Each path is a new rotation, seen through one point. The rows after it are directions, each followed by how far the rotation turns it, in degrees a step (0 if it stays put).
Each turn is a multiple of 5 degrees from 10 to 175, or 0.
Each row of a path follows its step; steps can be skipped.
Rotation 1:
step 0: [ 26.2  -0.4 -22.7  12.3   4.2  -1.1  -7.9  -5.7 -10.6  14.9  -4.0   7.7
   0.2 -15.8  20.9   6.9  -8.9  23.7  23.0   5.5   4.7   7.0  -1.3 -25.3
   2.0  20.3  -4.8   2.1  -1.7 -17.5  -9.6  -5.4  -2.7  -3.4 -12.1  20.2
  -9.5  -3.2  13.5]
step 1: [  3.6   6.6  20.7 -10.3  29.2  -4.1 -30.5  -8.9  13.6   1.8  -8.3  -6.0
 -19.8  -7.5  -0.6   7.9  20.0   0.2  -5.6  28.5 -12.5   8.8  -2.7  -4.4
  -0.2  13.1   4.1  17.1 -17.8  -8.3   3.5  -3.0  15.9   4.2  -8.9   9.1
  -0.1   7.7   7.9]
step 2: [-19.8 -10.6  -1.4  -3.7  -3.5 -10.5  -5.5  -4.5   7.9  -6.5 -17.2   3.9
  16.7  -2.5  -0.8  21.7   5.5  13.6   9.3   3.9  -9.3 -12.5  -8.7  19.3
   1.5  -4.3 -31.4 -13.4  -7.0  -7.1  -9.3   4.4  17.2  14.4 -25.8   5.0
  25.0   7.4   9.6]
step 3: [-35.2  11.8 -14.1  -8.2   8.4 -17.6 -11.4   1.4  -8.6  -6.7  -0.3   5.9
  10.4  18.7  -9.6   3.8  -6.0  22.2 -12.8   1.3   7.1  17.8  16.0 -12.1
  -2.8  -5.9  -8.5  16.6   3.9  -5.9   5.9  19.9 -22.9  -5.6  -7.7  -4.8
   1.6   8.0  19.2]
step 4: [-26.4   4.4   5.9   3.7  18.5   7.6  25.8   0.4  13.9 -16.2  21.8  11.0
  -0.1   4.2   6.0 -10.4 -14.8   7.1 -15.0   2.2  -4.6  -2.4 -13.6  -8.9
  -9.7  -8.5 -13.4  19.3   1.4  -4.7   2.1 -28.0   1.8 -10.5   0.4  23.9
   9.3   4.4  -9.2]
step 5: [-10.0  -8.7   8.6  20.1 -17.5  -2.4  -3.8   8.0  -8.6 -19.4  -3.6 -32.2
   0.7   5.1  -9.9  12.1 -31.8   4.6  -5.4   3.5  -3.7   3.5  -6.8  -5.3
   2.6   6.8   8.2   9.0  31.8 -11.1   8.9  -3.0  14.6  14.0  -2.7  12.1
  -3.4 -10.7 -11.8]
step 6: [ 20.4   3.8 -13.9   1.4  -7.1 -10.7   6.2  -7.3   2.2   3.3 -19.9  19.1
 -16.6   7.2   9.9  -5.9 -19.7  27.5  -2.8 -15.5 -23.3  17.1 -12.1  -7.8
   1.9  11.8   3.7   7.0  -2.7  -9.2   9.3 -11.3  -0.9   7.1  -9.2  -7.3
 -13.3 -28.3  -3.8]
step 7: [ 19.9  -2.2  -4.5 -15.0  18.2  -0.1 -31.5 -13.5 -15.0   2.5  25.7   3.1
  -8.6  -8.6   3.3   4.7   2.9   1.1  -8.5  11.0   3.2  20.4 -23.7   6.3
  -4.1  -4.7   1.1  14.2   4.9   8.7   3.2  -9.0  27.3   3.4  -8.5  -7.9
  14.1 -15.7  -4.1]
step 8: [-14.2   2.5 -13.1 -13.8  14.1  -2.4 -12.4  16.5 -10.7  -1.6 -10.1  16.5
   6.3 -11.5   7.3  28.9  10.3 -14.4   3.4  -3.0 -25.3   3.7 -19.5  14.0
  23.3   6.2  -2.3 -24.2  12.4  -6.4   1.3   5.9  -1.9   8.5  -1.9  16.8
  10.5  -7.6  -1.8]
step 9: [-11.4  -2.4  -7.1 -25.3   2.1 -11.8  -2.5   6.2 -25.7 -14.1   1.3   0.3
 -14.9   1.9  -5.2  -6.8  11.8   7.5   3.1 -13.7 -17.6   9.8  26.7  21.4
  15.6  -3.3 -17.7  24.5  10.4   1.3  -7.3  -7.1  -9.4  -0.5  -2.6  -4.4
  -5.5  15.9  18.6]
[  4.1   2.6  -1.1   3.4   1.1   0.9   2.0   2.9  -2.2   0.5   3.8   3.8
   4.6   4.5  -8.7   2.3  -2.0  -2.6  -2.5   0.7  -2.1   4.8  -1.6   3.6
  -0.8  12.2 -10.1   1.6  -1.1   7.0  -0.8   2.8  -3.1   1.1   4.1   1.7
   0.8   5.8  -2.9] -> 70
[ -5.1  -3.2   5.7   0.2   2.4   0.3   1.8  -0.5  -0.3   8.1  -1.6  -9.1
  -2.6   0.2   0.0   2.3  -0.3 -10.2  -5.1  -1.5  -4.3   3.4   4.6  -3.1
   4.5   2.1  -5.3  -4.3  -1.4  -1.7  -3.2  -1.8   2.4  -3.5  -3.4   3.5
   5.0  -5.4  -5.9] -> 110
[ 1.7  5.8 -3.4 -4.5 -3.6  1.6  5.3 -3.4  9.0 -5.6 -0.3  2.3  0.7 -6.4
 -1.0  2.5  6.0  1.7 -6.5 -5.9  0.0 -3.7 -4.1 -1.1  0.6  6.6 -1.6 -7.0
 -1.4 -5.8  2.6 -2.8 -5.7 -2.2 -3.1  2.2  0.7 -2.7 -3.2] -> 170
[ 2.9  3.2 -1.8  2.7 -6.6  0.3 -4.2 -5.7 -0.8 -6.7  6.8 -9.3  2.8 -4.0
 -7.3 -2.4  6.8 -1.0 -3.1  2.6 -4.7  5.6  4.2 -4.5  3.1 -2.1  0.3  3.1
  4.3  1.5 -0.1  0.4  2.3 -2.5 -0.7 -3.5  1.4  0.2  6.7] -> 175
[-5.2  5.0  6.2 -9.2 -3.3 -0.4 -0.2  3.9  1.7 -4.1  0.1  5.6  2.2  4.4
  3.0  2.6  3.0 -0.1 -1.7 -3.0 -0.8 -2.7  4.9 -0.2 -0.7 -3.7 -4.0  0.7
  4.1  4.4 -5.3  8.4  4.9 -7.8 -3.5  4.3 -0.7  4.4  2.6] -> 55
[ 2.5  0.6 -6.6 -3.4 -0.6 -2.9  2.1  7.3 -1.4  1.6 -0.3 -5.1 -3.2  2.7
  2.5 -4.6  0.7 -1.4 -4.6 -9.6 -2.5  3.9 -6.0  2.1 -2.0 -3.2  0.9  0.3
  3.1  4.2 11.9  1.3  5.2  1.7  0.6  5.1  4.8  1.1  2.2] -> 25
[-1.0  2.5  0.5 -1.2  4.2 -3.4  1.7  5.7  2.2  0.2 -1.8 -1.5  5.8  6.6
  0.0  5.0  0.1 -5.3  1.6  2.4 -4.7  2.1 -5.1 -9.0  4.6  4.1 10.5  0.2
 -0.7 -1.7  2.8  6.8 -6.3 -0.8 -1.8 -3.2 -3.9 -2.1  4.5] -> 145
Rotation 2:
step 0: [  3.8  -0.7   8.2  -4.5  -8.3  -4.3  14.4  -5.2  32.0  26.5  -2.6  11.7
  16.2   5.7  -1.6 -17.7  -2.4 -12.6 -10.5  -5.4  11.5 -13.4   0.5  -1.3
  -3.2   8.8 -15.7   6.9  -2.2  12.3  18.0  -1.0  17.1  -4.9  17.2 -18.5
   7.7 -17.3 -13.1]
step 1: [  2.9  -1.0 -12.3 -25.1  -2.8  -8.3  29.8   2.7   9.8  12.5  13.9 -19.8
  -7.2  -9.7  -4.6   1.6  -5.1 -20.5 -13.3  -0.1   7.4   2.4  -6.9   4.9
  -1.2   4.9  20.2 -21.4   6.8  19.7  -8.0   4.1   3.1  -2.5   8.0  -0.8
  26.7   0.1 -10.3]
step 2: [ -3.9  -6.1 -22.0 -13.7  11.5  -9.5 -11.8  14.6   0.8  -4.4   0.6 -19.5
 -11.1  10.3 -23.2   4.0   5.3  10.4 -20.4  -6.4   4.4 -19.2  -0.9  -5.4
   0.3 -14.0  12.2   7.9  -5.4  21.4  -9.9   0.6  23.2  -1.1  -2.9  -5.1
  -8.3 -10.0 -25.1]
step 3: [ -7.5   5.8   7.2  -6.5   6.7  11.3   9.5  -0.9  -5.0  29.1  -1.6  -1.7
  -6.3  18.4  -0.2 -12.9  -9.5   1.1  -5.2  -9.6  21.9 -16.7  -1.1  -9.1
   5.5  -8.6 -30.7   3.5  10.4  15.1  15.4   9.6  17.7 -18.9 -11.8 -13.9
  -3.7  -7.5 -12.6]
step 4: [  1.8 -15.8 -10.1  -8.2 -21.1  -3.9  35.6  -1.5  17.0  17.6   0.8   2.6
   5.5   3.3 -26.7   1.5  -4.0 -14.2   0.5 -15.8  15.8  10.9 -15.9 -19.6
  -1.5  12.6   2.5  -7.6  12.3  15.8   4.5  -9.5   0.2  -6.3  -8.9  -2.9
   6.1   0.9  -2.2]
step 5: [ -3.1 -16.0 -21.2 -10.7   2.9 -30.9  11.7  -5.8  10.8   7.7   3.9 -14.6
 -18.6   8.2  -2.3  -7.6 -12.9  -2.6  -8.0  -2.5 -18.2  -1.2  -4.9  -0.1
   1.0  11.4   8.5   6.7  -4.2   7.7 -12.2 -14.6  29.4   3.0  14.0  -6.0
  -5.0 -10.9 -22.3]
step 6: [-17.5  -4.5  -3.9 -14.6  20.5   0.4   5.8  -0.6  -4.8  23.4  23.3 -11.6
 -21.2  11.3  -1.5  -2.3   0.7  13.8  -8.5  13.4  17.1 -37.5 -12.8   1.7
   3.7   3.4  -5.9  -3.9  13.6   7.7  -8.4   4.6  -2.5  -6.2  -3.1 -12.5
  -4.8  -4.9  -7.6]
step 7: [-14.7 -16.1  10.5   1.4  -4.9   4.4   8.7  -9.8  17.0  12.8  -6.9 -10.7
 -12.0  -2.1 -28.6  -7.3  -0.4   0.1  -5.2 -24.4  25.5 -11.4  -8.4 -10.1
  -1.9   0.9   2.7  -2.0   1.5  10.6  11.6   4.7  12.7   6.5 -32.8   0.6
  -7.9  15.3  -0.8]
step 8: [  0.2 -14.5  -0.7   6.2   0.0 -15.3  29.5   4.6  -5.6  15.5  -8.6  -0.2
 -22.4   7.8 -13.1 -13.4 -18.2  -4.9  13.9 -21.2  -4.5   9.5  -3.9  -6.5
  16.3  -5.7   7.6  -7.2   1.4  -4.8  -2.6 -12.7  29.4  -9.5   8.6 -14.7
  -4.1 -12.0   5.5]
step 9: [-15.3 -21.1   2.0 -10.4  -0.3 -22.3   7.4   4.7  -2.6   0.8  22.0  11.9
   1.1   2.1  -8.3  -8.0  -8.1   2.8   8.9  11.0  18.2 -26.8 -16.4   2.3
   8.1  25.6   6.7   5.2   5.0   2.7  -8.9 -18.6  -0.3  -9.3  11.2 -12.4
  -1.6 -18.3 -14.2]
[ 1.2  2.2 -4.3  0.1 -3.3 -0.8  0.5 -0.4 -2.9  2.5 -3.1 -8.2 -2.2 -0.4
 -2.8 -5.8 -7.1  3.3  4.1  6.0 -2.4 -7.3 -3.4 -5.3 -1.0  6.0 -0.8  1.9
  2.9 -0.3  3.4 -4.5  1.7  3.1 -0.1  5.6 -4.8  4.2 10.0] -> 25
[-1.1 -4.3  1.5 -1.2  8.2  0.2 -6.4  7.0 -4.9 -3.3  0.5  1.1  2.1  0.9
  6.9 -1.1  1.7  3.5 -7.1  0.1 -1.2 -7.1 -6.1 -3.7  3.7  1.5 -5.5  1.5
 -0.4  3.5 -0.4 -0.7 -3.2 -3.0 -1.3 -0.4 -5.4  8.7 -5.1] -> 100
[ 3.7 -4.2 -2.0  6.6  3.7  1.2 -5.6 -5.8 -5.0 -5.0 -2.4 -1.5 -2.2  3.1
 -2.1 -0.4  2.7 -1.9 -1.4  6.9 -4.6  1.5  4.2 -3.8  5.1 -3.4  5.2 -3.5
  5.6  3.7 -2.7 -8.0  6.7 -1.7  2.8 -4.8 -2.1 -4.8 -1.7] -> 115
[  1.2  -1.6   0.0   3.1  -1.4   4.2  -1.0   1.2   4.3   0.6  -3.9   0.4
  -6.4  -1.5  -3.0  -1.2   0.9   2.2  -3.2  -2.7  -2.3   0.1   1.5  -4.5
  -1.1  -3.8  -9.8   5.2 -10.3  -2.4  -7.4  -2.7   6.0   7.3   8.5   0.4
   1.7   1.8  -1.0] -> 135
[ 2.3  2.7  3.3  2.3 -4.5  7.2 -2.1 -6.5 -0.2  0.2  3.0 -0.1 -4.1 -4.7
  1.5 -0.3  1.6 -2.8 -6.4 -6.7  3.5 -0.1 -3.6 -2.7 -0.5  4.0 -0.3 -6.0
  4.2  2.5  6.5 -9.0 -3.7  4.9 -0.8 -0.2  8.0  4.9 -1.4] -> 115
[ -1.8   0.2  -3.9 -10.7  -3.9  -2.9  -0.7   0.9  -3.0  -0.2   5.0   2.1
  -3.0   3.4   3.1   0.4  -1.5   3.1  -3.2   2.2   6.4   1.9  12.6   1.7
   7.1   0.5   3.4  -0.4  -5.2  -0.1   0.4  -7.6  -2.2   3.6   2.3   2.4
  -2.7   3.3   0.0] -> 95
